Families of rows that turns and mirrors carry onto each other, the same ones carrying the whole set onto itself: the rest of each named row's family, in list order
4 families of 8 rows
roron: [ 1.19 -0.46 -0.08 -1.18 -1.27  2.25  0.01 -0.39 -0.10  0.50 -2.10  0.46
  0.27 -0.91 -1.01  1.50  0.69  0.26  0.02 -0.27 -2.76 -0.02  0.76 -0.10
 -0.02]
vafal: [-2.47 -0.11  0.23  0.87 -1.07  1.16  0.84  1.70  2.57 -0.45  1.24 -0.94
 -1.92  0.76 -0.73  0.13 -0.78 -1.00  1.14 -0.05 -1.46 -0.53  1.13 -0.98
  1.10]
piron: [ 1.84 -0.19 -0.37 -0.80 -0.28 -0.04  0.69 -0.97  1.89  0.53  0.15  0.06
 -0.95 -2.08  0.74  2.29 -1.23 -0.17  0.91 -0.51 -1.26  1.25  0.05 -2.72
  0.80]
dolug: [-2.13 -0.23  0.59  1.12 -0.05  1.37  2.44  0.48  0.99  0.13 -0.57 -0.25
  0.11  0.06 -1.66 -2.12 -1.58 -1.01 -0.29  1.28 -1.56 -1.21  0.63  1.80
  1.22]
Kos: [-1.97  0.23  0.80  1.85 -1.63 -0.61  3.53 -0.48  1.56  1.10  1.10  0.48
  0.83 -0.24  1.54 -2.09 -1.42 -1.45  0.80  0.94 -1.31 -1.61  0.41  0.45
 -0.05]
gav: [-0.29  0.42  0.52 -0.81  1.38 -1.69  1.70 -2.37  0.13  2.09 -1.31  1.13
 -0.20 -0.01  2.16  1.05 -0.55  0.81 -0.10 -0.15 -1.32 -0.57  0.62 -1.70
 -1.20]
los: [ 1.24  0.46 -0.07 -0.70 -0.81  2.19  0.17  0.35  0.05  0.92 -2.06 -0.26
 -0.21  0.42 -1.47  1.23  0.96  0.14  0.12 -0.57 -2.15  0.78  0.53 -0.34
 -0.33]
rilem: [-1.01 -1.32  0.76  1.98 -0.01 -1.45  2.07  0.16  2.26 -1.05  1.78  0.01
 -1.17 -0.30  0.71 -0.70 -0.64 -0.23 -1.13  1.21 -2.65 -1.79  0.50 -1.82
 -0.16]
lekig: [ 0.89 -0.30 -0.67 -1.70 -1.10  1.95 -0.02 -0.56  0.16  1.17 -2.11  0.67
 -0.14 -0.49 -1.31  1.01  0.44 -0.09  0.55 -0.44 -2.36  1.17  0.88 -0.01
  0.07]
kala: [-1.23  0.24  1.56  1.64 -1.68 -0.40  3.21  0.24  1.26  0.64  1.17  0.69
  0.86 -0.68  1.87 -2.05 -0.73 -0.96  0.89  0.49 -0.81 -1.60  0.10  0.76
 -0.48]
Zadig: [-1.55  0.66  1.26  1.04 -2.21 -0.86  3.34  0.05  1.15  0.79  0.47 -0.28
  1.37 -0.33  1.54 -2.03 -1.47 -1.76  0.91  0.42 -1.15 -1.53  0.15 -0.13
 -1.31]
roda: [-1.72  0.52  0.11  0.49 -0.37  1.63  1.01  1.50  2.16 -0.37  1.06 -1.24
 -1.56  0.76 -1.08 -0.10 -1.49 -0.05  2.07 -0.47 -1.59 -0.41  0.89 -1.29
  1.11]
Rigu: [-2.02  0.00  1.37  0.91  0.52  1.19  2.32  0.81  1.27  0.19 -0.63 -0.33
 -0.19 -0.37 -1.28 -1.32 -1.36 -1.12 -0.80  1.29 -0.43 -0.99  0.47  1.96
  1.61]
nudo: [-1.62  0.71  0.09  1.31 -0.98  1.77  1.31  1.31  2.37  0.00  1.20 -2.04
 -1.49 -0.21 -0.92  0.58 -1.04 -1.23  1.38 -0.63 -1.47 -0.32  0.67 -1.44
  1.02]
menur: [-1.83 -0.26 -0.43  1.19 -0.99  1.22  1.50  1.37  2.48 -0.50  1.65 -0.98
 -1.64 -0.02 -1.29 -0.41 -1.45 -1.11  1.44 -0.07 -2.06 -0.39  0.71 -0.72
  1.47]
lur: [ 1.02 -0.59 -0.50 -1.12 -0.23 -0.31  0.76 -1.15  1.36  0.60 -0.41  0.32
 -1.08 -2.96  0.69  2.85 -0.95 -0.79  0.22 -0.77 -1.30  0.67 -0.18 -1.82
  0.81]
momi: [-0.21  0.18 -0.24 -1.06  0.09 -1.67  1.67 -2.39  0.30  2.61 -0.92  1.54
 -0.22 -0.24  2.06  1.36  0.34 -0.07  0.19 -0.46 -1.87  0.10  0.69 -1.36
 -1.32]
sori: [-1.51 -0.88  0.12  2.30  0.66 -1.19  2.60 -0.40  1.98 -0.36  2.05 -0.13
 -1.46 -0.31  0.50 -0.83 -1.00 -0.08 -0.35  0.61 -2.89 -1.80  0.43 -1.55
  0.08]
Deva: [ 1.37 -0.76 -0.96 -1.12  0.14 -0.57  0.66 -1.44  1.57  0.97 -0.31  0.54
 -1.35 -2.03  0.11  2.47 -0.45 -0.53 -0.07 -0.36 -1.95  1.42  0.20 -2.13
  0.72]
Pif: [-1.07  0.40  1.31  0.74  0.50  1.34  2.75  0.88  0.71  0.07 -0.97 -1.22
  0.59 -0.33 -2.14 -1.50 -1.31 -1.05 -0.97  1.09 -1.43 -1.12  0.18  1.53
  0.73]
Zovuf: [-1.16  0.16  1.17  0.45  0.25  1.31  2.45  0.42  1.26 -0.17 -1.07 -0.51
  0.67 -0.42 -1.56 -1.90 -2.51 -0.81 -0.42  1.75 -0.64 -0.89  0.35  1.28
  1.66]
dero: [ 0.26  0.60  0.69 -1.92 -2.06 -0.33  1.69 -1.35  1.18  2.02 -2.53  0.81
  1.93  0.60  0.67  0.40 -1.45 -1.64 -0.02  1.79 -0.84  0.73  1.15 -0.50
  0.12]
besez: [ 0.45 -0.06  0.10 -1.79 -1.58 -0.42  1.73 -1.94  0.70  2.30 -2.61  1.32
  1.58 -0.21  0.22  0.58 -0.49 -1.68 -0.93  1.64 -1.47  0.92  0.98  0.15
  0.09]
rumin: [-1.64 -0.68  0.54  2.17  0.76 -1.33  2.09 -0.71  1.75 -0.53  0.91 -0.99
 -1.28 -0.59  0.60 -0.33 -1.17 -0.32 -1.30  0.63 -2.53 -2.04  0.40 -2.55
 -0.69]
sibod: [ 1.44 -0.25  0.10 -1.46 -0.37  2.14 -0.05 -0.20  0.10  0.30 -2.32  0.23
  0.22  0.09 -1.59  0.62 -0.10  0.80  0.14  0.18 -2.52  0.49  0.96 -0.48
  0.03]
Rok: [-0.70 -0.62  0.58  1.84  0.65 -1.39  2.38 -0.56  2.54 -0.64  1.60 -0.41
 -0.99 -0.18  0.68 -0.33 -1.65  0.12 -0.72  1.45 -2.44 -1.59  0.59 -2.79
  0.41]
nozir: [ 0.29  0.25  0.53 -1.97 -2.24 -0.50  1.86 -1.17  1.06  1.93 -2.31  0.88
  1.86  0.34  0.31  1.50 -0.38 -1.93 -0.88  1.75 -1.82  0.27  1.17 -0.22
  0.18]
mab: [ 0.66  0.52  0.66 -1.66 -1.57 -0.98  2.15 -0.69  0.91  1.76 -2.67  0.43
  1.67  0.28 -0.10  0.53 -0.91 -2.26 -1.07  1.60 -0.76  0.99  0.30  0.06
 -0.21]
fof: [-1.05  0.31  0.26 -1.64  0.67 -1.88  1.81 -1.82  0.04  2.18 -1.31  1.18
 -0.36 -0.07  1.80  2.01  0.06 -0.12 -0.09 -0.62 -1.67 -0.69  0.64 -1.07
 -1.20]
goz: [-1.30  0.66  1.38  1.49 -1.56 -0.20  3.03 -0.52  1.04  0.86  0.54  0.46
  1.33  0.09  2.06 -2.34 -1.39 -0.22  1.35  0.68 -1.13 -1.89  0.45 -0.18
 -0.85]
roge: [-0.62  0.40  0.25 -0.53  0.19 -1.89  1.41 -1.75 -0.20  1.91 -1.62  0.92
 -0.37 -0.11  2.27  0.75 -0.03 -0.04 -0.06 -0.87 -1.09 -0.39  0.05 -1.49
 -2.25]
sagev: [ 1.52 -0.41 -0.53  0.19 -0.34 -0.33  0.49 -1.13  1.83  0.53 -0.54 -0.37
 -1.31 -2.16  0.54  2.52 -0.69 -0.93 -0.61 -0.24 -1.11  1.10 -0.29 -2.78
  0.47]

The rest of the family of nozir: roron, vafal, rilem, kala, Rigu, lur, fof
The rest of the family of dolug: Kos, lekig, menur, momi, sori, Deva, besez

